The rows of D fall into a few groups, which share some directions, and each row is roughly a mix of its group's hidden directions, except some rows that fit no group.
D (128 x 11):
[[-3.86  3.38  1.18 -2.33  1.27  0.06  2.38 -3.59  1.13 -0.40  0.17]
 [-1.64 -2.12 -2.20  0.18 -3.50 -2.41  1.91  1.66  1.22 -3.84 -1.42]
 [ 2.18 -0.90 -1.02 -3.87  1.34  0.50  1.51 -0.13 -2.09 -4.88  0.77]
 [ 1.12 -0.48 -1.20 -4.08  1.49  1.12  1.00 -1.22 -4.74 -1.41 -2.19]
 [ 0.34  0.58  1.45 -3.85  1.20  0.67 -0.44 -3.60 -3.91 -2.27  1.36]
 [ 1.55  4.44  0.35 -1.96 -2.13  0.08  0.97 -3.05 -3.35 -1.51  0.62]
 [-2.11  0.72 -1.24 -0.54 -3.92  1.40  4.83 -1.58 -0.83 -1.75 -1.01]
 [-3.44 -1.88 -0.96  1.71  2.83 -4.21 -2.44 -0.13 -0.45  0.01 -1.91]
 [ 0.41 -0.07 -0.57  0.67  1.70  0.81  1.35 -3.71 -5.48  1.56 -1.46]
 [-2.35 -0.61 -2.84  0.49 -1.40 -1.61  1.82  3.63 -0.08 -4.30 -1.02]
 [-1.79  3.65  1.16 -0.75 -3.19  1.93  2.87 -3.10 -1.00 -1.85 -0.32]
 [-1.78 -0.13 -1.40 -5.94 -2.38  1.78  1.04 -0.07 -0.44 -1.15 -1.69]
 [-3.55 -0.02 -0.24  3.23 -2.05  0.01 -3.67 -2.98 -0.24  2.00 -1.03]
 [-0.74  0.47 -0.54 -1.77  2.84 -4.37 -1.26  0.72 -3.77 -1.19 -2.39]
 [ 0.29  1.90  0.74 -6.18  0.01  2.50  2.25 -0.11 -0.93 -0.10 -0.44]
 [ 3.11  0.37  2.67 -3.85 -1.27 -0.13  2.35  0.76 -0.36  0.54 -3.85]
 [-1.02 -0.37 -0.64 -0.13 -5.52  0.37  3.69 -0.98 -0.25 -2.71 -0.80]
 [ 0.87  0.71  1.21 -2.83 -0.77  0.44  4.60 -3.17 -2.95 -1.10 -1.46]
 [ 2.17 -1.13 -1.84  4.63 -0.19 -0.65  2.44  2.38  2.01  1.36 -2.44]
 [-3.01 -1.41  0.60  3.90  1.79 -1.54 -4.09  1.66  1.38  0.06  1.10]
 [ 0.59 -1.17  3.06  2.09  0.74 -0.60 -1.98 -0.22 -0.46  5.81  0.67]
 [-1.34 -0.65  1.33 -2.08  2.37 -0.13 -5.11  2.22  1.13  2.76  0.93]
 [-0.62  1.11  2.19  3.15 -3.68 -1.04  1.00 -4.09  0.95  2.26  0.14]
 [-1.82  1.80 -0.09 -1.59 -2.18  5.38  0.42 -1.37  1.23  0.77  2.79]
 [-0.57  1.76  0.57  2.01 -1.68  3.27  0.01 -3.65  2.20  2.90  2.63]
 [-3.46 -2.61 -3.31  2.43 -2.83  0.31 -2.67  0.43  1.13 -1.53  0.16]
 [ 4.26 -0.46 -1.40  1.53  3.67  0.33 -0.07 -2.18  2.91  2.29  0.17]
 [-1.47 -0.45  0.60  3.52  0.04  1.07 -1.60 -2.57  2.42  4.84  0.20]
 [ 1.36  0.57  0.77 -4.58  0.43  1.66  3.02  0.90  3.06 -2.56  1.51]
 [ 0.47 -1.03 -3.51  3.14 -1.78 -1.54  1.77  2.48  3.19  0.25 -2.50]
 [-0.04 -0.21 -1.03 -2.49  6.68 -0.46 -0.70  0.97 -0.47  0.36  0.88]
 [ 5.02  1.78 -1.04 -1.23  1.80  0.46  2.72  0.95 -0.74 -2.38  2.42]
 [-0.10  0.13  1.99 -3.04  2.69  3.30  0.37 -3.77 -2.32  0.74  1.76]
 [-1.25 -1.62  2.05 -3.73 -1.24 -2.35 -4.57  1.85 -0.85  0.17 -0.57]
 [ 1.80 -1.62  1.05 -1.12  2.22 -4.85 -2.43  3.36  0.70  0.31  0.50]
 [-0.95  1.22 -0.37 -2.46  2.52  3.45  1.97 -4.40 -1.22 -0.16  1.80]
 [-1.51  3.33 -1.14  1.99 -4.79  2.01 -0.38  1.58  2.40  0.82 -0.22]
 [-1.72  2.11 -0.87 -4.94 -0.40  2.57  2.40 -1.82  1.20 -2.04 -0.85]
 [-3.68 -0.96  1.22  4.87  0.55 -1.95 -2.76  1.68  0.66  0.31  0.02]
 [ 1.33  0.60 -3.00  1.25  2.90  3.78  2.45  0.94 -0.02  2.91 -2.01]
 [ 2.28  0.14 -2.29 -1.63  3.00  1.72 -1.66  4.56  1.61  0.51  1.80]
 [-1.08  0.69  2.79  3.57  2.70 -1.88 -2.23 -1.03  0.93  1.67  3.47]
 [ 0.57  0.80  0.90 -4.91  2.72  2.04  0.81  2.16 -2.17  0.83  2.57]
 [-0.59 -4.02  3.57 -0.06 -2.10 -2.66 -0.19  2.71 -1.45 -0.05 -2.14]
 [ 1.51  1.24  1.26 -2.97  2.55  0.01  1.42 -1.63 -2.37 -4.05  2.72]
 [ 2.40 -0.41 -1.11  0.30  5.01  1.73 -1.27 -0.27 -1.03  0.06  4.08]
 [-0.95 -2.21  1.47  1.94  3.86 -0.95 -0.64 -3.77 -2.47  2.53 -0.25]
 [-3.94  0.00 -2.90  1.52 -2.55 -2.16 -1.20 -3.18  0.00 -1.79 -1.58]
 [-0.39  1.59 -0.50 -0.31 -1.06  3.63  4.33 -3.51 -0.51  2.36 -0.74]
 [ 0.01 -1.16  1.97  3.74 -3.74 -1.19 -1.69  2.04 -2.57  1.83  1.78]
 [ 2.74 -1.39  1.90  2.55  3.67  0.12 -0.75  3.31 -2.84 -1.43  0.38]
 [-0.96 -1.43  0.43  3.84  3.33 -1.39 -3.69 -0.65 -0.95 -0.49  2.95]
 [-1.79 -1.69  1.90 -3.28 -5.31 -1.06 -0.63  0.69 -1.12 -1.02 -1.36]
 [ 2.37 -0.26  1.18 -0.46 -6.10 -0.77  1.90 -0.74 -0.76  0.92 -2.03]
 [ 2.89  0.14  0.25 -2.23  3.46  1.82 -0.23  0.96 -1.48  3.21  3.56]
 [ 4.08 -0.97 -4.16  1.86  2.00  0.42 -0.55  2.80  0.95 -1.33 -1.20]
 [ 0.75 -0.58 -4.76 -2.35  0.29  0.04  1.72 -1.13  2.33 -3.79 -1.24]
 [-0.21 -0.20  2.23 -3.43  2.66  3.76 -1.03 -2.25 -1.95  2.30  1.22]
 [-1.94 -2.48  0.43  2.75 -0.15 -2.33 -3.79 -0.57 -0.87  3.83 -1.24]
 [ 2.95 -0.75  4.77  0.01  2.08  0.45 -1.58 -1.22 -3.51  1.03  0.91]
 [ 0.38  0.62 -1.11 -1.89 -3.07  0.50  2.84 -1.79 -3.70 -2.65 -2.79]
 [-0.16  1.73  1.74 -3.52  1.62 -3.35  1.76 -1.40 -2.16 -0.03 -3.57]
 [-0.90  1.31  0.68 -2.48 -2.81  2.43  0.62 -3.49  0.00  4.08  1.61]
 [ 1.05  0.52 -2.53 -0.83 -1.62  1.49 -0.44  2.77 -3.25 -4.31  2.11]
 [-2.27  1.40 -0.04 -0.04 -2.27  1.61 -2.25  0.55  5.29  2.47 -0.69]
 [-0.75 -0.67 -4.59 -1.18  0.40 -0.69  0.99 -0.58  1.82 -4.84 -1.59]
 [-0.77 -0.51  2.76  2.46  1.88 -5.24 -1.78 -0.20 -2.40  0.45  0.25]
 [-2.52  1.69  0.26 -2.67 -3.19  0.26 -1.18  0.18 -1.06 -4.32  2.63]
 [ 2.51 -0.53 -2.16 -5.02  0.95 -0.48  2.81  1.25 -0.03 -2.41 -1.38]
 [ 0.47 -2.21 -0.75  3.10 -2.35 -1.07  0.95  3.51  2.58  2.17 -2.87]
 [-3.08 -1.73  2.67  2.53  3.31 -2.97 -0.59  2.79  0.13  0.77 -0.48]
 [-2.40  2.94  2.20 -1.66 -2.58  3.09  1.43 -2.12 -0.36  1.65  2.67]
 [ 1.47  2.34 -0.63 -4.39  1.11  2.01  1.40  0.42 -0.69 -4.01  1.87]
 [-0.76  0.68 -2.84 -1.03 -0.53  1.83  2.85 -2.65  3.22 -0.63  3.88]
 [ 0.78 -0.66 -2.19  1.37 -3.54 -3.34 -1.01  3.41  1.85 -0.33 -2.67]
 [ 2.92  1.20  1.06  1.68  0.19  0.64  1.11  0.63  3.57  1.81  4.77]
 [-0.88 -0.96 -1.33  5.54 -0.89 -1.85 -0.06  1.12  1.20 -2.43  2.79]
 [-4.40  3.30  0.28 -2.38 -3.53  0.34 -0.75 -0.62  0.62 -0.98  1.95]
 [ 0.66 -0.68 -3.75 -1.43 -2.69 -1.41 -3.00  2.76  2.99 -1.61 -0.55]
 [ 1.97 -1.38 -3.01 -1.54  0.76  1.74 -0.02  5.19  1.58 -1.97  0.80]
 [ 0.56 -0.83  0.81 -0.83  4.77  0.74 -2.37 -3.81 -0.14  2.21  2.02]
 [-0.36 -0.25 -0.96  0.97 -6.44 -1.26  0.71  0.92  2.52 -1.21 -0.69]
 [ 1.20 -0.99  0.05 -3.90  5.32  0.08 -1.14  2.10  0.28 -1.01  1.42]
 [ 0.28  1.14 -1.01  1.81 -1.09  0.77 -2.72  3.39  4.46  2.15  1.97]
 [ 1.86 -0.90 -1.32 -3.93 -2.78  2.67  3.44  0.48  2.42 -0.47  0.53]
 [-3.27  0.27 -0.50  2.69 -1.89  2.12 -0.77 -2.96  2.59  2.14  2.78]
 [ 0.92  1.32  0.75  4.98  3.16  1.54 -2.74 -1.13  1.76 -0.44 -1.55]
 [-0.54  1.09 -0.27  2.30  1.00  2.01 -0.56 -4.37  3.12  3.35  1.59]
 [-1.71 -0.55 -0.49 -1.83 -5.42 -1.86 -0.89  1.01  0.85 -3.53  0.35]
 [-1.99 -0.75  2.35 -4.40  1.56  0.60  1.10 -1.42 -2.10  1.69  3.48]
 [ 4.64  2.23  0.55 -1.66  0.58  3.36  2.66  0.27  0.44 -0.20  2.49]
 [-2.17 -2.75  1.06  3.08  2.75 -2.81 -3.42 -1.11 -1.58 -0.89  0.47]
 [-0.20  0.40 -0.35  1.51 -0.03  2.23 -2.14 -0.42  4.90  3.89  1.83]
 [-0.84  3.11  0.24 -1.28 -4.16 -0.91  0.49  3.50  1.21 -3.23 -0.42]
 [-0.30 -2.15 -0.86  5.30  2.37  0.86  0.80  3.24 -0.98  0.27  1.64]
 [-3.34 -1.51  0.65  2.71  0.79 -4.52 -1.61  1.93 -1.62 -1.50 -1.13]
 [ 0.43 -0.95  1.81 -0.05 -4.81 -3.64 -3.09  1.44  1.46  0.00 -0.54]
 [-1.99  0.29 -0.01  0.00  4.49  2.59 -2.91 -0.66  0.50  2.98  2.41]
 [ 0.67 -1.03 -0.92  2.29 -2.48 -4.32 -1.85  3.18  2.62 -0.54 -1.29]
 [-0.04 -2.29 -3.23  2.51 -1.60 -2.54 -1.46  4.01  1.07 -2.03 -0.52]
 [ 1.41  0.67  0.15 -2.90  2.75  3.05 -0.14 -1.19  3.78  0.81  3.27]
 [ 0.41  1.99  0.08 -1.39 -2.46  3.25  1.83 -0.91  4.23  3.17 -0.01]
 [ 0.65  0.52  2.42 -1.93  3.13  3.17  0.61 -3.19 -3.24  0.18  1.89]
 [-0.91  1.33  0.68  5.74  1.55 -3.35 -0.91 -1.60 -0.43 -0.32  1.18]
 [ 1.39 -4.09  1.83  0.24 -1.15 -4.26 -1.27  2.06 -0.79 -1.34 -2.22]
 [-0.04 -1.55 -1.07 -1.98 -2.18 -2.55 -0.50  1.96 -1.41 -5.16 -1.81]
 [ 0.73  1.78 -0.94 -5.88  0.35  1.40 -0.27 -0.33 -0.14 -3.63  0.25]
 [-2.14  1.20  0.36 -0.72 -2.01  4.36 -1.20 -3.35  2.11  2.78 -0.34]
 [-0.29 -1.60  1.17  3.38 -2.59  2.05 -4.00  2.49 -0.56 -0.17 -2.42]
 [-2.30 -1.40 -3.61 -1.01 -0.09 -2.62 -1.94  2.30  3.94 -1.39 -0.35]
 [ 1.00  0.74 -1.36  2.02  3.30  3.02  1.62 -2.41  2.58  3.44  0.62]
 [ 2.03  0.44 -2.94  3.87 -1.02  2.39  2.54  1.25  2.90  1.68 -0.91]
 [ 1.99  0.42  0.78  2.05  2.38  2.58 -0.47 -2.28  2.96  4.07  1.66]
 [-0.61  0.69  1.46 -0.92  3.47  1.43  0.67 -1.86  2.07  4.44  2.99]
 [ 1.21 -2.30 -0.69 -5.83  1.83 -0.70  0.10  1.13  0.53 -2.25 -1.76]
 [ 0.04  1.60  1.78 -3.80  0.78 -2.11 -0.92  4.17  3.37 -0.16  0.07]
 [ 2.33 -0.44 -2.03  4.82  2.05 -0.14  0.69  0.73  3.66  1.77 -0.13]
 [-2.52 -0.85  1.51 -1.66 -5.15 -2.08  1.51  0.12 -1.42 -2.52 -1.08]
 [ 2.87 -0.09 -0.73  4.73  0.43  1.48  3.72  1.04 -0.35  1.63 -1.89]
 [-3.97  1.90 -0.25 -2.01 -2.35  2.26 -1.39  0.29  3.08  0.68 -2.95]
 [-0.59  1.23  2.58  1.37 -2.96  2.16 -1.54 -2.74 -0.37  4.57  0.04]
 [-1.46  0.19  0.72  0.51 -0.10  3.80  4.89 -3.01 -0.06  2.10  0.01]
 [ 2.69 -2.07 -3.00  3.36  0.55 -0.73  2.88  2.17  0.40 -1.39 -2.64]
 [ 4.06 -0.40  2.64  2.23 -3.71 -1.37 -0.29  0.97 -1.85  1.35 -2.07]
 [ 0.43  2.24  2.63 -1.92  1.29 -2.46  3.73 -2.90  0.17  2.77  1.11]
 [-0.96 -2.11  0.60  4.08  2.05 -1.97 -3.91 -0.03  1.34  2.11  1.65]
 [ 0.10 -2.22  0.92  4.48  2.39 -2.20 -1.65  1.98  1.26  2.69  1.67]
 [-2.05 -3.16  0.19  2.67  2.12 -2.30 -3.67 -1.51 -0.75  2.28 -1.46]]
One row of each group comes first, with its name. Which group is each row after those in?
[-2.49 -0.17 -2.64 -2.64 -3.17  1.68  2.76 -1.61  0.79 -3.29  0.24] : M
[ 1.98  1.50 -2.31 -2.70 -2.24  3.68  1.91 -1.45  0.58  2.86 -1.77] : C
[-0.15  1.93  0.75 -1.12 -2.88  5.39  1.44 -0.78  1.83  0.18  2.40] : G

[-2.97 -1.65 -2.68 -0.39 -0.02  1.98 -1.61 -1.11 -3.04 -0.65 -4.29] : C
[-0.30 -0.45  0.09  0.46 -2.02 -1.34  4.30 -1.07 -3.22 -4.13 -1.17] : M
[ 2.89 -1.41 -0.99 -3.50  3.62  2.68  1.10 -0.33  1.62 -0.44  2.59] : C
[ 0.94  2.96  1.43 -1.97  2.78  2.61  3.56 -0.44  2.09 -0.99  2.54] : G
[-1.97  0.33  2.80 -4.56 -0.01 -1.10 -1.54 -2.46 -3.27 -1.14  0.71] : M
[-0.18 -0.85 -3.19  1.83  0.01 -1.94 -1.58  4.07  3.73  0.92 -1.70] : M
[ 1.59 -0.37 -1.89 -1.21  4.18  1.81 -0.98 -2.10 -4.19 -1.31  1.28] : C
[-2.82  0.49  0.64 -4.22 -0.61  3.23  1.07 -2.79 -0.44  2.89 -0.22] : M
[-1.61 -1.10 -3.84 -3.00  4.45 -0.29 -0.54  1.15 -0.09 -1.78  1.58] : G
[-1.03 -0.59 -0.89  5.23  1.25 -0.60 -2.18 -2.74  2.95  1.31 -0.72] : G
[ 2.06 -1.41 -0.15 -0.08  0.61 -2.93 -0.79  3.56 -2.29 -3.03 -3.42] : G
